Each path below is one point turned by a fixed rotation once a step. After each direction that follows a path, write how fast that rotation turns it, in degrees a step (0 if it stays still).
Each turn is a multiple of 5 degrees from 10 to 175, or 0.
Path 1:
[  5  -1  30 -13   1 -13  27   3 -10  37   2   7 -14   5]
[ 12 -14   1  18  18 -33  14   6  -8   8   1  26 -17 -11]
[ 15 -15   9   8  17  -4  23   4   1 -16  13  24  -3  36]
[-13   2  17  13   9   9  15 -22  22  18 -11  27  -8  21]
[ 22  13   9   2 -16 -28  15 -23  18  20   1   6 -15  12]
[ 16 -11  31  14 -14 -27  -2  -3 -17  -2 -20  21  -6   6]
[  5   8  41  16  16  -1  10   8 -15  14  21  11   0  17]
[ -6  14   1  -3  31 -18  11 -15  -8   7   6  38 -15   4]
[  0  -8  -5   2   5 -35  29 -10   5  -1   0   8   7  35]
[ -2  -6  33   8 -10  -3  30  -6  18   1 -17  28  15   3]
[ 20  23  22  33   0 -18   7 -15  16   1  13   8  -1  -2]
[ 12  19  21  -2  -4 -18  -5 -24 -21 -21  -2  21 -14  19]
[-27   9  28   5   7 -21  11 -11 -19  16  -2  -5   3  24]
[ -4  11  14 -10   7 -26  38  -3  -8  11   5  21   3 -18]
[  2  -6   0  29  13 -32  22  -5   1 -27   5  11   7   4]
[ -6  10  28   6   2  16  25 -14   6 -27   7  18   8  24]
[-18  25  15  17  -3 -10  10 -36  14   8  -1   1 -14   0]
[ -1  -5 -11   4   2   6  12  -2  20  -7  -2   6   8   3] : 60
[ 10  -7 -12  -1  -4 -14  -5  -2  -6 -16  -4   0  -3   8] : 115
[  7   4   4  12  11  12  -9   4  -2 -13  12   7  -2   0] : 85
Path 2:
[ -1  -7  18   3 -32  -2  21   7 -21  33  16  -8   2  16]
[ 21   7  13  -1 -33   1  11  16  11  33   1  23   9  -7]
[ -5   7  21 -18 -23  21  10  18  10  -3   4   9  40  -6]
[ -7   3  18   1 -21  -3  16  21 -39  -9   9  10  24  -6]
[ 15  -1  16  10   0  -5  29  23 -11  10  12  32  10  19]
[ -5  -1  39   4 -14  17   8  18   9  19   0   7  11  34]
[ -1  12  14  -3 -39  -1 -25  16 -13  15  -7  19  21  12]
[ 12   1  -7  -8 -20  17   2   4  -7  -8  18  37  34  14]
[-11 -17  33   6 -16  15   9  -1 -13 -18  19  25   8   8]
[-13   9  29   9 -18 -21   0  22  -1  -7   4  38  -7  16]
[-14  13   0 -11 -15  -3   1  13   9   3  20  19  16  46]
[-10  -6   7  -4 -43   6  -8 -13 -17  16  24   6   5  23]
[  7   0   7   0 -38  -4   3  -7   9   6  22  41  -3  -9]
[-22   5  21 -15 -20   5  18   6  25 -17  22  21  13  -3]
[-31   9  13  -7 -28 -21  15  15 -20  -8  22   3   4   5]
[  6   6  -5  -2 -22 -18  28  10  -3  24  29  19  -4  19]
[ -2  -7  23  -9 -32  15  22  -1  21  28  18  -3   5  11]
[ 17   5  -2   3   0  -1  -4  -2   4 -15  -3 -16  -9   1] : 0
[-12  14   0  -8  -2  -5 -10  10   8  -5 -10  -5   9   0] : 95
[ 12   0   7   2   7   6   7  13  -8   8 -11  -6  12  -6] : 20
[ -6  -2   5   2   9  -4  10   4  -5 -21   3   7   1 -12] : 70
Path 3:
[-25  -3 -10  -4  24 -27  -9  -3  -9  11  35  -9 -17  21]
[-14 -14 -20 -12   0 -33  -9  10 -15   5  36   3 -12  21]
[ -6  -5 -20 -21 -24 -29 -13  11 -13  -2  22  18   3  27]
[ -8  14 -14 -24 -20  -8 -10  -4  -9  -9   6  24  19  39]
[-10  18 -10 -15   1  10  -4 -18 -17 -19  -3  24  20  38]
[ -7  11  -8  -1  17  21   3 -17 -36 -19   8  16   4  26]
[  9  -5  -2   1  18  23   9  -1 -47 -11  22  10  -4  13]
[ 21 -16   8 -11   0  24   7  12 -41   3  27   7  -4   8]
[ 22 -12  27 -25 -16  25   1  10 -20  21  20   8  -1  15]
[  8  -2  35 -25  -7  19   4  -7  -2  34   5  17   1  22]
[-11   5  21  -9  13  13   9 -16  -2  42  -4  21  -6  19]
[-23   1   7   7  20  -3  11  -6 -17  44  -2  18  -9   9]
[-22  -6  -2  12  12 -18  -1  15 -36  38  -2  13  -1  -1]
[-13  -6   3   2  -2 -27 -16  23 -34  30   5   5  20  -3]
[-12   2  16 -10  -5 -22 -30  13 -17  15  10   8  38   5]
[-17  16  14 -13  13 -11 -29  -2   1   2  22  11  38  10]
[-24  20   1  -8  33  -1 -20  -2   3  -4  32   9  12  14]
[-15  -5  -5   2   0  -8  -9   7   7 -17   6   6   4   5] : 25
[ -5   1   4  -4  11   1 -16  10   3  10  -8   4   0 -14] : 20
[-14   9  -4   9  12   9   7   5  -4  -1  -8  -9  -6   8] : 60
Path 4:
[  2  10  31 -13   6  29  -8  25   7  15  12 -21   9   6]
[  7   8  13 -16   3   7  13 -10  20  25  21  -3  40   6]
[-19  42  23 -12  12  -3  -4  -3   0  12  13  -9   6  20]
[  8   7  34 -23  11  27   1   6  14   7  19 -20  -3  -3]
[ -8   4  24 -11  12   2  16  -1  27  19  22  12  33   3]
[-19  35  23  -5   8   6 -10  22   2  17   5 -11  14  18]
[ 18   7  22 -23   3  31   2  -1   8  18  15 -22  11   7]
[-11  14  24 -17  13  -4  15 -21  19  13  23   5  24  13]
[-17  34  34  -9  14   7  -7  21   8   4  14  -9  -2   6]
[ 10  -3  25 -19   6  34   6  13  21  24  14 -10  20  -2]
[-15  20  17  -6   8  -7   9  -4   9  23  18  -2  38  20]
[ -4  39  28 -16   9  14 -10   5   2   8  11 -25  -3  11]
[  8  -4  29 -25   9  23  12  -9  23  15  19  -1   7  -1]
[-25  21  26  -7  14 -10   8   8  16   8  21   5  29  11]
[  5  30  22 -10   4  22 -12  24   4  16   9 -19   7   4]
[  9  -2  18 -24   7  22  12 -13  13  27  18  -7  25  16]
[-19  33  28 -11  12 -15   5  -9  10   2  22  -6  18  15]
[  1  -5  -5   0   1 -13   4   5  14  12  -1 -12 -12   7] : 0
[  6   7   0  -9  -1  -3   3 -22  -6  -4   2  -8  -9   7] : 80
Path 5:
[  3   1  -4  18  27 -31  -3  -7  -7  27 -31  -7  16 -10]
[ -3   5 -17  20  18 -18  -5  -6 -18  16 -37   3  10 -23]
[ -3   0 -29  13  17   0 -18  10 -21  25 -24  -2  15 -27]
[  5  -5 -13   8  25 -13 -22  15 -15  38 -11 -10  20 -14]
[  5   1  -3  11  32 -31  -9   2 -10  36 -19  -1   2  -7]
[  3   6 -20  16  24 -19  -6  -9 -16  30 -30  12 -10 -16]
[ -2  -1 -31  15  21   4 -14   4 -20  28 -23   7  -1 -20]
[  5 -11 -26   7  29   1 -17  15 -11  41 -13  -5   5  -8]
[  9 -13 -13   9  35 -17  -9   5  -2  41 -19  -4  -2   3]
[  2  -7 -22  16  30 -14   3  -9  -5  30 -31   7  -9  -1]
[ -1 -14 -36  17  24   7   1   0 -12  20 -31   4   0 -12]
[  2 -20 -27  11  27   8  -7  12  -5  30 -20 -12  12  -6]
[  8 -22 -15  13  32 -13  -2   6   5  32 -20 -16  14   3]
[  2 -12 -13  19  29 -20   6 -12   3  22 -36  -2   5   1]
[ -4 -11 -28  23  23  -1   2  -7 -10  12 -39  -1  12 -13]
[ -3 -17 -28  17  22   4 -10  10 -10  18 -26 -14  25 -17]
[  5 -16  -8  14  28 -17  -9  10  -2  28 -20 -19  27  -6]
[-13  13   3 -12   7   6   9  -4  -2  -5   7 -12  -5   1] : 0
[ -4   0   7   6  -3  -5   3  -2   1 -13  -8 -11  20  -7] : 20
[ -5   7 -11   6  -6   8   5  -9  -7 -10 -11  11  -7  -9] : 85
Path 6:
[ -5   1  14 -37  -4  34   3 -12  -5  -8  -7  28   3 -11]
[ -4  11  13 -37  26  22   2 -21 -15   7 -18  19  -2 -10]
[ 23   8  27 -34  12  16  -1 -21 -10  -1 -25   8  -5   5]
[ 23  -9  19 -41 -12  10   5 -21 -12   3  -9   7  -1 -16]
[ 14  -6  16 -33  14  -2  15 -23 -13  10  -7   7 -10 -33]
[ 34  -1  25 -13  16  -2  19 -18  -5  -4 -21   5 -16 -21]
[ 33 -13  26 -15  -9   1  20 -11  10 -10 -10  20 -11 -22]
[  9  -9  15 -15  10   4  25 -10   5  -4   3  35 -13 -36]
[ 15   3  24  -4  27   6  19  -5   9  -6 -10  41 -15 -15]
[ 22  -3  30 -15   2  16   8   0  10 -11  -3  44  -6   3]
[  5  -6  19 -33   1  16   1  -2  -4   8  11  46  -6 -12]
[  7  13  24 -24  25  10   1  -8 -15  18   1  37 -10   0]
[ 31   7  35 -23   7   9  -2  -7 -17   9  -3  22  -7  13]
[ 23  -6  29 -32  -9   5   4  -8 -23  14  16  17  -3  -7]
[ 20  -1  29 -15  15  -4  14 -13 -28  19  15  10 -12 -20]
[ 38   2  38   3   9  -5  19  -9 -15   5   8   6 -16  -7]
[ 31 -12  31   0 -12   2  23  -4  -8  -4  20  18 -10 -18]
[  6  -9   0  -8 -25   5  -2   3   4  -5   5   2   5   2] : 110
[-11   2  -2   7   3  10   1   7  13  -9   1  19  -1   4] : 35
Path 7:
[ 20  -6   1   1 -26   8  37  31  -3  13  -2   2  25   2]
[  7  -9  -3   1 -21   8  39  24  12   3   8   5  32   2]
[ 3 -9 -5  0 -6  1 39 16 26 -1 21  9 34 11]
[ 10  -8  -9  -1   4 -10  37   4  28  -2  28   3  26  15]
[ 24  -6  -5   1  18 -19  27  -5  29   4  24  -8  17  18]
[ 36  -3  -3   2  22 -25  18   2  22  12  16 -14  14  15]
[ 43   5  -1   8  21 -20   9  12  16  21   6 -16  15   4]
[ 37   8  -4   3  13 -10  -3  27   7  25  -3 -10  29  -4]
[ 24  11 -13   2   4  -4  -4  33  10  26  -4   0  33 -10]
[  9  12 -29   0  -5  -1  -5  30  12  27   5   7  37  -8]
[ -1   7 -40  -7  -9  -6  -4  19   9  26  17  16  31   4]
[ -2   0 -40  -9 -11 -13   7   7   6  28  23  11  17  15]
[ 11  -6 -34  -9 -11 -21  15   1  -4  31  27   6   3  23]
[ 24  -8 -18 -11 -13 -17  21   4 -13  36  18  -1  -3  25]
[ 32 -10   0  -9 -16 -12  28  16 -17  33  10  -4   1  18]
[ 27  -9  11  -5 -23   0  28  26 -12  28   1   0  12  10]
[ 21 -10  14  -5 -25   2  30  32   4  16   5   5  25   3]
[ -9  -4  -4   0  -4   8  18   1 -17   5   0   3  -4   6] : 25
[ 13   2  13   3  -1   4  -1  11 -11   7 -14  -6  -1  -7] : 45
[-6  5 -4  1 26  3 -3  3 -4  9  1  0  6  0] : 20
Path 8:
[-18  -4 -22 -32   1   6 -11  20  -2  28  18  21  -8 -26]
[-33 -29  29 -33   5   8   2  11  -1   9  -2   9  -6   2]
[ -2   6   9 -32  21  -3  -6   7   8   3  16  35 -19 -29]
[-22 -18   8 -32   1   9   0   8   8  -1 -29  38   7  -4]
[ 14 -24  -2 -33   1   2  -1   7 -10 -20  21  29  -8 -18]
[ -5 -13  -8 -33 -10  12  -3  21  -5  28  -7  29  20  -9]
[-26 -36  -5 -32   1   7  -6  10 -10  -1  24   9 -23 -12]
[ -8   2  28 -39  12   1   2  18   3  30   8  19   7 -17]
[-34 -13  -7 -24  12   4  -7   5  13  -6  -4  30 -25 -13]
[  9 -15  31 -41   8   3   5   5  -3 -14  -5  25   8 -11]
[  0 -10 -25 -20  -1   8  -8  14   5   2   1  49  -6 -14]
[ -9 -39   6 -43 -10  12  -2  11 -15   1   0   5  12  -5]
[ -2 -10  -1 -23   7   5  -6  23   1  24  36  29 -13 -18]
[-38 -12  10 -42   1   9  -4   8   2  17 -14   5  -3 -13]
[ -6 -15  23 -25  21   0  -2   9   8 -10  22  35 -22 -14]
[ -8   3  -1 -40   4   4  -6   7   4   6 -26  35  12 -18]
[ -6 -42  -1 -22  -3  10  -1  11  -8 -20   9  36 -11  -2]
[  4   7   7  -1   7  -3   2  -8   8 -17 -14  12  -3  -1] : 60
[  7  -7   4  -6   0   6 -23  -8   6   8  -1   3  -4   4] : 0
[ 13  -7  17  -3   4  -3   4  -2  -6 -10  15  -6  -1   0] : 145
Path 9:
[-31  14  -8 -25  18 -28   3  -6 -10   5 -21   9   2   2]
[-20  32  11  -9  -6   5   5   0 -15  24 -18  25   7  11]
[-10  27  -4 -16   3 -17   4 -25   4  14 -33  -4   2  16]
[-24  37  12  -9 -11   4   1 -14  17  21  -1  13   9   7]
[  3  29  10 -17  -8 -19  -6 -27  10  17  -5  -5 -14  24]
[-19  21  -1 -15   6  -4  -2 -31  20   9  21  23 -14   5]
[ -3  18  13 -26  -6 -27  -8 -12  -9  11  15  11 -23  18]
[ -8  11  -8 -21  19  -6   0 -25  -8   1   4  35 -20   4]
[-29  13   2 -27   1 -31   0   4 -18   8   0  18  -6   7]
[-10  23   2 -15  10   4   5  -8 -26  13 -26  28 -11   9]
[-31  21  -9 -20  -1 -23   6  -8  -2  15 -27   6  13   6]
[-16  38  20  -7  -4   8   2  -7   0  20 -20  12   3  14]
[ -8  24  -8 -11 -12 -17   0 -33  16  19 -17  -1   2  18]
[-18  34  21 -13  -2   2  -1 -15  21  15  12  11  -5   9]
[  8  19   0 -19 -12 -20  -5 -31   0  14   9  11 -19  20]
[-21  16   5 -26  16 -11  -4 -23  11   2  17  23 -19   1]
[ -8  13   3 -25  -9 -26  -4  -2 -22  12  11  25 -18  16]
[-13  -5 -13  -2   9  -5   2  -8  15  -6   0   0   7  -9] : 145
[ -7   6   6  12   0 -12   5  -1   5 -10  -5  11  -9  13] : 0
Path 10:
[-19  27   9  -2 -30  27  16  32 -13  -3 -18   6   3  -1]
[-18  -7 -30   6  19  24  25  21   6  25 -14 -13  12  16]
[  2  24 -19  17 -27  34  12  26  -2 -19 -12   1  -4 -11]
[-24   0  -2  -9  -1  23  16  28 -16  26 -18 -27  18  13]
[  0  18 -38   9  -7  29  21  23  14  -3  -6  24   6  -3]
[-22   5   4  19 -11  28  23  21 -18   2 -21 -33  -6   9]
[ -1   8 -39 -13  -7  25   4  32   4  15  -8   1  26  -3]
[-29  23   5  18  -9  27  36  18 -10  -3 -16   8  -7   4]
[  3 -11 -39   5   3  25   6  26   8  15 -16 -29  10  10]
[-17  33  -7  -2 -26  26  14  29 -15  -7  -8  10  11 -11]
[-17  -6 -11   9  15  26  31  18   4  27 -22 -16   7  21]
[ -3  16 -39  15 -21  25  10  26  -2 -18  -7   1   0 -14]
[-25   9  13  -6  -4  30  17  24 -16  21 -16 -23  18  16]
[ -5   3 -46   4  -3  20  24  26  12   7 -13  17   7   0]
[-22  17   4  24 -12  35  19  17 -19  -8 -11 -27  -2   2]
[  0   0 -31 -18  -7  22   5  37   5  22 -18  -6  22   7]
[-27  27  -9  22  -7  28  33  15 -14  -8  -8  14   1  -3]
[ 2 12 21  7 -6 12  2 -3  0 -7  1  3 -3  2] : 155
[  1   4   5 -15 -11   1 -15   7  -9   1   2 -10  10  -5] : 120
[ 14   1  -5  -6 -13  -2  -2   8  11  -4  -8  13  -7  -1] : 160
Path 11:
[-24 -38 -21  -9   0  -9   6 -25  -6   9 -24   3  -1 -14]
[-16 -28  25  -7  -7  -6  11   9  -3 -12 -36  -8 -20 -18]
[-25 -35 -26   5 -15  -5  -5 -24  -3  -6 -21   3  -9 -21]
[-18 -30  22 -16   2 -10  19   3  -7   2 -36  -5  -7 -10]
[-21 -30 -13   9 -18  -2 -12 -10  -2 -18 -22   3 -23 -29]
[-21 -38   5 -19   1 -11  22 -10  -7   9 -35  -4   2 -11]
[-20 -29   5   7 -14  -3 -13   2   0 -23 -28  -3 -27 -24]
[-24 -36 -14 -15  -4  -6  15 -25  -6  10 -26   5   3 -15]
[-19 -30  23  -2  -9  -7  -2  12  -2 -19 -32 -11 -25 -15]
[-24 -34 -23  -2  -9   0   4 -26  -5  -1 -24   6  -3 -25]
[-16 -34  27 -13  -5 -13  11   4  -4  -5 -35 -13 -15  -8]
[-24 -28 -19   8 -10   3  -8 -13  -2 -13 -23   8 -16 -31]
[-19 -37  16 -20  -6 -15  18  -9  -4   6 -31  -7  -2  -9]
[-24 -28  -6  10  -8   4 -15   0  -2 -20 -26   3 -27 -23]
[-19 -34  -3 -17 -10 -10  21 -22  -5   7 -30  -2   9 -17]
[-20 -33  14   3  -3  -6 -11   8  -3 -18 -30  -5 -29 -12]
[-21 -29 -18  -7 -13   0  15 -23  -4   4 -27   4   2 -27]
[ -3   0 -13  -3  16  10   7  -2  -3  10  -2  10   8  -8] : 160
[ 0  2 12  2 15  7 -3 19 -1 -5 -7  1 -9 -2] : 155
Path 12:
[  0 -24   0   9 -14  -1  -3 -33  -1  15  -6  39  13   6]
[ 14 -17   4  15 -16 -21  12  -9 -29  -1 -24  23   5  -8]
[ 12  -5  -1  10 -16   6   6 -34   1   7 -15  36  14  11]
[ 16 -20  -6  12 -21 -17  26  -5 -15   3 -19  18  22  -3]
[ 25   4  -8  20 -13   7   9 -38  -2   2 -16  17  18   3]
[ 16 -31 -11  16 -17 -10  26 -11  -3   8  -6   5  27   2]
[ 25  -5  -5  24  -6  -4   3 -39  -8  -4 -12   0  17  -9]
[  5 -39  -8  15 -12  -7   6 -24   5  15   3   9  23   2]
[ 16 -20   0  24  -6 -18  -2 -33 -21  -3 -12  -1  10 -13]
[ -1 -31   0  14  -8  -3  -7 -34   1  14   2  27  13   3]
[ 10 -24   1  18 -12 -24   4 -16 -27  -2 -20  16   7 -13]
[  5 -13   0  10 -12   2  -5 -39  -5   9 -14  40   9   6]
[ 10 -25  -2  15 -21 -16  22  -4 -18   4 -19  27  13  -3]
[ 20   6  -4  16 -14   3   8 -35  -6   2 -21  25  13   3]
[ 15 -27  -8  10 -21  -7  29  -6  -4   9 -11  19  26   3]
[ 31   2  -8  24 -12   0  10 -35  -8  -2 -17   2  18  -6]
[ 12 -32 -10  14 -17  -2  14 -21   7  12   4   8  31   8]
[ 10   2  -1  -3  10  -4 -11  10   6 -11   3  11  14  -4] : 0
[ -9 -16  -3  -6  -4   2   6   9  10  10   9   7   7   7] : 160
Path 13:
[-18 -10   8  15  11 -23  -3   8   1 -25  29   9  21 -34]
[  2  31  -8   5  12  12 -22  -3  34 -21  11 -16  21 -15]
[-13  -8  32  -9   4   1   4  -3  12   6  29 -31  36  -5]
[-42  18 -12   3  -8  -4 -15 -31   0  -2  13 -29  -1 -18]
[-27 -11  22  -8 -23  27  14 -11  34 -12   7   4  -1 -17]
[ -8   4 -22  -9  -9  28   4   5  -4  14  43 -15 -12 -26]
[-16 -38 -15  13 -22  27 -16   5  10   7 -11 -22  12 -13]
[-38  -7 -11  16   0  17   2  28   3  -6  21 -12 -17  29]
[-21 -20 -25  -1 -20 -11  -1  32  -3 -23  12  13  13 -23]
[  5  10   0   9   3  23 -37  33  10 -32   8 -12   0  -5]
[ -5 -11   1 -26  -7 -17 -13  26  17  -3  20 -25  34  16]
[-27  -1  14   1  -2 -24 -41  -3  -7 -20  12 -23 -11  -9]
[-13   5   4 -21 -14 -11  -9  -3  55 -20  11   1  -5  -2]
[  7 -13  16 -16   4   3 -12   1   9   8  48 -10 -14 -31]
[ -4 -17 -24   9  -3   1 -24 -20  36  19   0 -25   1 -13]
[-30 -27  17  24  17   6   9   0  27   4  26  -7 -13  10]
[-25  -1 -39  17   7 -10   8  -3  10  -6  26  11   8 -29]
[  0  15  14 -15  -5  -6  -5  -8  -1  -6   0  -7   7  -2] : 40
[-11   5   0   0  -4  -6   9  -1   3 -14   2  18 -10  -5] : 90
[  0 -11  23   7   4   5  -2   3 -10  -4   3   1  -5  -5] : 170
Path 14:
[ 11   3   7  19  -5  -8  11 -45  14   5 -16  22   1   0]
[ 23  -5  15  19  13 -11   3   4   6  12   1   2   9 -44]
[ 10  23 -20   5  11  21  13 -27  16   2 -10  -4 -18 -24]
[ 16  23  -6  42 -10  -4  -8   2  -2   1  -6  17   7 -14]
[ 22  -3  -2   5 -12  -2  33 -22  18   9  10  26   0 -11]
[ 34  10   2  16  33   8   1   9   3  18  -6   7   5 -18]
[ 24  24  -2  11   2   0  10 -46 -11  -3  -8  -2 -16  -6]
[ 15  -5  10  40   0  -8 -13 -14  19   2  -9  14  17 -20]
[ 13  12   5   4   0   1  34  -8  19   8   6   0 -13 -36]
[  9  27 -26  22  19  13  -7   0   3  14 -17  15   0 -18]
[ 32  12  -6  22 -24  -5  11 -23 -11  -4  14  16  -5 -12]
[28 -5 10 21 13  9  7 -6 30 11 -7 23 11 -2]
[ 24  26  12   9  20 -11  20 -12 -10  10  -5  -2 -15 -25]
[  9   6 -17  21   6   3 -18 -37   7   5 -21  13   6 -17]
[ 22   6  10  29 -20  -2   8  -5   9  -9  12   1  -1 -36]
[  6  18 -12  15  14  16  23  -4  34  14 -14  19  -5  -9]
[ 25  23 -12  18   5 -14   7  -2 -25  15   2  15  -2 -23]
[ -2   1  -3 -13  -7   3  15 -18   5  -3   3  -1 -10   3] : 170
[  1  -2 -13 -15  14  -1  -2   0  -9  11  -1  -2  -1 -13] : 100
Path 15:
[  0 -16   9 -25  -1   5  13  -7  12 -13 -18  14 -49  10]
[  3   9  -4 -11  12  -8  23  16   3 -34 -12 -31 -16  25]
[  4  19  -3 -15 -28   3   2  -4  14 -10  23  -8  12  44]
[ 22  22   1  15 -21  -3  13  25  25  22  10  10 -19  10]
[ 12  -6  -1  -1  13 -36   9  12  -5   2  10  37 -23  19]
[-23 -16   5  28 -11 -14  28  -4  -6 -28   3   7 -19  21]
[-34   7  -2 -24 -14  21  22  -2   7  -4 -13   8 -21  24]
[ 17  23  -3 -22   2  12  29  20  -4 -11  16 -23 -28   7]
[ 36  16  25  -8 -14 -11  -6  -8   4 -22  12   3  -8  33]
[  7  -2  12  28  -4 -14   7  17  31  12 -10  -2 -15  38]
[-10 -18 -28  -8  -6 -10  10  33  -2   6   6  26  -9  32]
[-10  -4 -18   0 -29 -10  28   4   5 -25  25  12 -28 -10]
[-13  38  13 -18  -2  -9  22 -13   6 -21 -13  19 -20  10]
[ -4  20  18   2  21   5  25   4 -10   3  16 -22 -15  35]
[ 21  -8  18  -3 -25  23  -4  13  -8  -2  14   8 -15  39]
[ 20 -19  -3   3 -11  -6   7  16  37   0  -5   0 -41  10]
[  3   3 -23 -12   3 -33  13  20   7 -34 -14   7  -3  28]
[  1  -2  -8  -7 -11  17   0  10  -2  13  10   3  -3  -4] : 95
[  4   6   2  14  -6   4   5  16  -9  -8 -12  -3   3  -6] : 175
